In the rows, 128 means zero.
Each named move below is a turn or a mirror, shown by a few rows before and after it. Which moves, in which order, take the first row of each later pair to the second? The first pair is answered.
Z (before => after):
[106 120 127 126 158 131 145  99 119 111 124 129] => [107 128 129  98 155 126 132 111 118 103 127 133]
[119 138 138 101 110 120 130 107 138 146 118 109] => [114 130 137 120 110 125 139  98 140 151 115 107]
[131 154 125 120 125 131 119 138 132 149 159 138] => [128 144 121 150 133 142 135 123 131 160 149 134]
V (before => after):
[114 123 113 167 185 119 108 118 126 103 156  85] => [108 157 116  61 138 170 116 134 120 142 125 151]
[159  96 121 120 152 174 105  87 165 163 145 100] => [156  97 122 108 150 180 105  92 167 170 141 106]
[ 95  90 114 130 153 184 173 118 150 176  70 163] => [ 98  68 113 188 177 156 165 109 152 155  90 126]
R (before => after):
[145 100 108  69 184  52  98 115 158 123 120 110] => [138 120 112  91 174  40  86 165 134  90 130 129]
[135 112 137 126 134 120 136 115 117 132 128 107] => [132 120 138 132 131 115 132 137 109 122 133 116]
[103 115  96 115 133  99  84 150 144  87 116 154] => [105 105  90  95 144 107  93 103 168 115 101 140]
Q (before => after):
[ 94 116 112 138 139  83 101 178 168 128 113 159] => [115 120 132 152 104 147 152 178 117 104  91 176]
[109 159 115 113 111 162 120 143 151 167 113 175] => [109 160 115 111 117 157 118 141 155 167 114 170]
[144 152 141 128 103 155 113 149  96 108 141 141] => [147 164 137 115 120 148  98 124 108 132 160 125]
Pairs:
Each pair is two moves apart.
[143  80 157 134 154  61 102 113 147 118 151  79] => [134  94 168  62  90 116 142 163 119 115  96 156] | Q V
[151 109 144  96 104 136 152 140  85  85 121 130] => [158  83 141 122 126 126 156 103 101  92 124  93] | R V
[129 138 116 126 120 153 134  89 130 164 131 130] => [123 145 121 169 123 123 120 137 110 119 154 133] | V R
[152 135 133 162 131 123 128 141  99 106 147 109] => [151 134 129  98 122 156 140 104 117 151 121 122] | R V
[148 124 111 138 134 129 115 139 133 128 133  84] => [137 130 111  99 109 140 120 159 133 137 113 119] | Q V
[130 133 122 156 143 108 108 111 125 114 156  96] => [129 110 118 146 144 106 123  96 144 124 139  95] | Q R
[132 126 137 123 112 142 147 145 117 120 115 144] => [138 127 143 123 124 120 132 156 115 104 131 126] | V Z
[157  76 144 162 111 165 194  98  95  92  83  99] => [163 117 134  86 120 192 163  49 118 160 108  92] | Q V
[138 118 133 134 153 148 147  80 133 117 157  73] => [134 142 137 155 142 132 127 132 107  82 180  88] | R Q
[146 149 131 162 119 155 138 134  93 111 166 111] => [141 165 123 114 130 146 107 116 123 149 176 108] | V Q
[126 126 139 102 126  97 129 142 150 113 112 144] => [121 121 130 127 123 116 152 122 151 129  94 152] | Z V
[102 124  95 159 162 113 123  91 158 167 132  83] => [ 79 126 100  92 113 117 140 153 157 155  81 158] | Q V
[121  79 121 169 153 110 174  68 158 121  99  92] => [138 114 138  67 152  60 117 125 146  79 136  86] | Z V
[157 154 121 195 146 118 125 109  77  76 175 107] => [158 166 123 154 153  94  95 119  89  76 192  99] | Q Z
[127 109 128 121 147  94 121 109 163 129 107 132] => [132 106 139 114 125 102 134 134 134 101  94 148] | Q Z
[125  99 112 214 168  73 125 116 149 116 152  77] => [100 124 103 129 106 181 182 103 151 194  83 171] | V Z
[152 199 142 105 124 165 105 107  92 145 196  92] => [139 189 140 179 122 174 124 113  82 135 193  99] | Z R
[130 159 145 155 124 140 153 127 107 131 128 143] => [134 168 150 101 120 135 136 125 112 139 133 142] | R Z
[116 197 118 134 116 161  92 137 107 158 171 134] => [106 170 117 174 133 104  80 159 125 134 175 125] | V Q
[137 112 136  73 130  99 101 131 138 120 114 121] => [123  99 129 110 119 140 143 103 141 154  85 137] | Z V
[128 126 120  92 119 144 150 115 112 121 118 120] => [122 124 121 139 118 146 160 123 106 111 117 125] | R Z
[129 144 131 121 152 111 105 132 119  96 119 111] => [136 132 133 108 153 129 121 101 126 110 105 108] | Q R
[119 148 118 162 126 119 122 167 136 112 140 125] => [115 117 108 139 141 108 133 132 172 134 110 117] | R Q
[122 101 118 228 142 136 161 111 131 120 118 117] => [121 116 117 236 139 138 148 123 119 117 136 117] | Q R
[133 149 121 144 154  98  90 119 135 151 171 102] => [120 143 107 165 139 145 125  93 139 185 137 128] | V Z
[141  86 103 153 138 121 132  86 131  98 143  67] => [142 102 113 170 126 130 128 119 101  69 157  79] | R Q
[116 137 122 174 105 114 114 152 132  95 131 137] => [115 105 112 152 122 108 121  97 173 129 104 123] | R Q
[107 159 134 155 118 127 119 109 104 150 187 136] => [ 93 161 129 122 111 114 111 128 122 154 176 163] | Q V
[114 178  89 107 120  85 113 142 158 159 156 129] => [115 139  86  91 117  99 149 105 176 170 109 134] | Q R
[142 159 118 157 130 173 127  82  96 146 148 108] => [124 157 102 128 155 105  76 100 141 151 161 103] | Q Z
[139 124 136 166 120 108 138 142  96  71 143 107] => [136  94 124 137 146  92 136  79 149 115 124  84] | R Q
[117 120 134 147 133 117 129 149 131  95 107 121] => [125 118 134  94 138 113 121 124 147 115 107 114] | R Z
[115  98 125 143 116 109  87 142 148 103 137 143] => [121 109 136 117  91 158 110 140 122 109 121 164] | V Q
[145 119 122 151 116 112 177 180 124 117 104 152] => [157 109 116 125 140 134 183 110 153 162  98 125] | R Q
[164 115 133 200 140 142 136  87 104 106 136  74] => [163 146 136 102 147  84  73 124 123  99 168  75] | Q Z
[137  82 139  63 162 108 116  68 138  93 125  68] => [121  77 140  33 141  99 126 112 144  81  92 112] | Q V
[102 143 113 144 121 125 145 147 147 157 102 166] => [113 156 120 116 127  91 117 172 141 129 127 152] | V Z
[108 135 125 175 101 143 152 134 104 130 120 144] => [117 157 122 170 111 152 138 119 101 150 142 130] | Q R
[127 138 119 134 132 154 134 121 129 141  97 149] => [137 145 128 102 138 120 104 147 124 117 121 133] | V Z
[176 141 135 147 109 179 179 106 102 108 120 112] => [174 165 127  98 148 138 121  83 141 146 162  83] | Q Z
[139 100 118 124 143 132 130 107 153 153 115  90] => [124 100 117 103 138 118 129 130 163 152  99 115] | V Q
[ 98 130 106 142 144 113 121 120 147 136 129 101] => [ 90 137 106 120 129 137 129 118 148 153 112 123] | V Z
[142 105 130  34 109 115 114 140 127 114 111 120] => [131  76 116 122 111 164 168  90 136 153  75 128] | Z V
[107 143 115 124 129  83  94 185 153 137 133 132] => [113 118 109 123 147 101 116 114 182 173 114 108] | R Z
[133 147 139 139  97 156 120 148 100 120 106 183] => [148 144 135 186 134 149  99 101 109 129 149 121] | Q V
[143 187 132 197 154 130  82 127 117 138 217 128] => [143 187 129 101 138 175 102  77 142 198 179 145] | R V
[129 128 141 112 134  91 137 144 139 132 116 110] => [146 131 148 117 120 131 159 128 113 126 113 112] | Q Q
[125 131 122 197  86 165 132 133  86 178 170 102] => [112 155 113 123  86 158 107 136 116 216 169 126] | Q V
[141 126 128  65 109 167 157 115 131 154  94 154] => [125 124 127 161 102 173 179 141 112 129  94 169] | R Z
[108 139 107 158  94 183 191 138 109 165 109 171] => [102 186 104 176 106 163 148 168 100 158 161 165] | Q R
[ 98 149 103 248 114 166 138 107 105 136 146 132] => [122 201 121  54 105 128  64 159 104 116 177 139] | R Z
[136 161 168 104 108 119 123 192  54 103 176 165] => [149 112 150  78 140 159 164  48 114 194 139 120] | R Z
[115 123 100 133 122 146 147 105 131 170 104 166] => [114 121 102 196 131 114 139 131 120 131 123 149] | V R
[129 177 129  66 119 143 107 140 121 117 132 135] => [123 170 128  68 117 128 104 159 124 109 123 143] | Q Q
[126 122 128 172 124 133 113 119  98  98 146 128] => [120 126 124 167 137 121  99 108 112 115 155 119] | Q Q
[140 133 147  48 126  81 112 155 120  98 112 116] => [128  83 128 163 141 118 170  76 144 142  80  95] | R Z
[132 169 147 165  93 218 171 123  74 121 141 125] => [129 178 131 173 153 166 112  76 121 163 189  66] | V Q
[170 169 119  78 107 187 126 117 117 133 112 114] => [160 189 116  78 123 154  88 133 124 138 142 108] | R Q
[154 151 109 142 143 106 110  87 129 144 154  92] => [142 151 105 135 126 143 136  74 131 173 128 120] | V Z
[118 107 117 167 150  92 125 137 162 147 101 133] => [131 101 125 173 133 127 158 124 143 141  79 141] | Q R
[129 131 130 122 135 121 108 102 149 146 149 122] => [123 137 139 143 116 117 107 153 123 109 148 144] | R Q
[ 99 111 138 128 133 129 133 177 108 114 114 168] => [111  99 136  77 146 133 136 126 134 154 104 150] | R Z
[126 130 132 128 133 101 136 134 151 156 132 137] => [131 115 134 130 123 114 155 131 144 151 115 147] | Q R
[ 88 123 119 183 109 123 136 168 134 135 106 175] => [114 158 118 164 124 180 130  92 123 184 144 136] | Q Q
[142  96 125 179 125 151 180  96 136 130  95 169] => [147 141 145  93 106 113 129 176 108  87 123 188] | R Z
[ 85 108 101 180 140  93 133 150 188 161 104 160] => [110 143 129  84  99 113 126 206 134 117 105 189] | Q Z
[134 118  85 153 141 128 123  67 152 171 134 121] => [108 115  85 111 119 109 118 117 166 165  99 168] | Q V
[153 133 130 105 155 136 108  74 139 151 154  79] => [140 171 141 118 125 126  95 170  98 100 175 123] | V R
[121 154 125 167 132 131 111 121 121 158 152 138] => [131 156 125 124 134 129 103 109 127 166 151 133] | Z R
[173 109 126  99 130 139 135  92 116 104 123  89] => [162 109 125  84 145 114 114  95 142 117 126  91] | V Q
[147 125 146 165 149 121 124 124 107  84 131 116] => [143 161 141  83 137 156 111 106 118 129 126 139] | V Q
[ 97 102 154  72 133 144 123 127 158 128 120 159] => [ 91  85 149 152 134 157 147 126 153 126 113 164] | R Z
[122 132 127 122 102 191 173 100 113 173 115 163] => [123 108 117 197 154 125 143  81 144 157 158 101] | V Q
[136  80 126 158 129 123 165  89 143 131 102 107] => [133 118 142 130 108  89 123 182 109  77 132 132] | R Z
[103 134 127 139  97 147 143 133 151 165 108 180] => [118 147 138  97 109  90  93 168 144 118 146 153] | V Z
[105 124 126  70 116 125 141 158 144 125 103 154] => [124 140 129  63 115 164 145 120 130 146 122 138] | Q Q
[ 95  97 108 175  98 133 148 150 145 109  58 204] => [135 143 132  99  72 198 143 131  89 113  89 195] | Z Q
[156 134 155  86 118 153 157 126  98 128 121 126] => [159 119 156 151 139 124 149 130  93 101 141  97] | R V
[134 100 130 139 141 104 133 126 145 116 136  98] => [129 114 135  96 109 135 151 147 129 123 111 135] | Q V
[108 107 119 160 142 163 175  87 160 160 107 108] => [127 118 133 127 167  86 113 131 150 100 164  64] | Z V
[173 118 142 134 160 142 133  82 101  46 113  72] => [164 151 145  61 118 178 138 113  89  63  97 125] | R V
[114 125 132 136 123 117 129 143 131 116 131 142] => [123 124 130 132 124 148 146 110 129 132 122 130] | Q R
[156 139 121  91 118 163 114 109 126 157 145 122] => [131 118 105 119 141 117 101 110 169 168 146 115] | Z Q
[141 146 119  55  73 160 123 107 136 120 126 105] => [125 126 109 182  73 180 162 100 128 118 112 108] | R Z
[139 120 122 104 151  83 115 127 123 116 158  82] => [146 111 136 118 116 115 157 152  87  82 132 107] | Q Q
[147 104 133  91 137 119  78 118 121 137 120 116] => [131 107 130 169 128 121  87 150  98 109 123 131] | Z R
[149 126 129 164 135 152 137  87 112 138 144 107] => [129 134 123 171 144 105 102 134 125 117 158 117] | Q R
[129 128 141  95  98 147 122 152  84  94  94 142] => [131 118 124  67 127 140 111  85 126 141  99 110] | R Q
[107 127 132 103 116  65  97 217 135  80 121 168] => [126 108 127 225 113 178 182 117 101 119  99 144] | Z Q
[104  96 100 162 144  89 124 114 173 152 100 124] => [116 109 119 191 104 137 155 154 111 108  94 149] | R Q
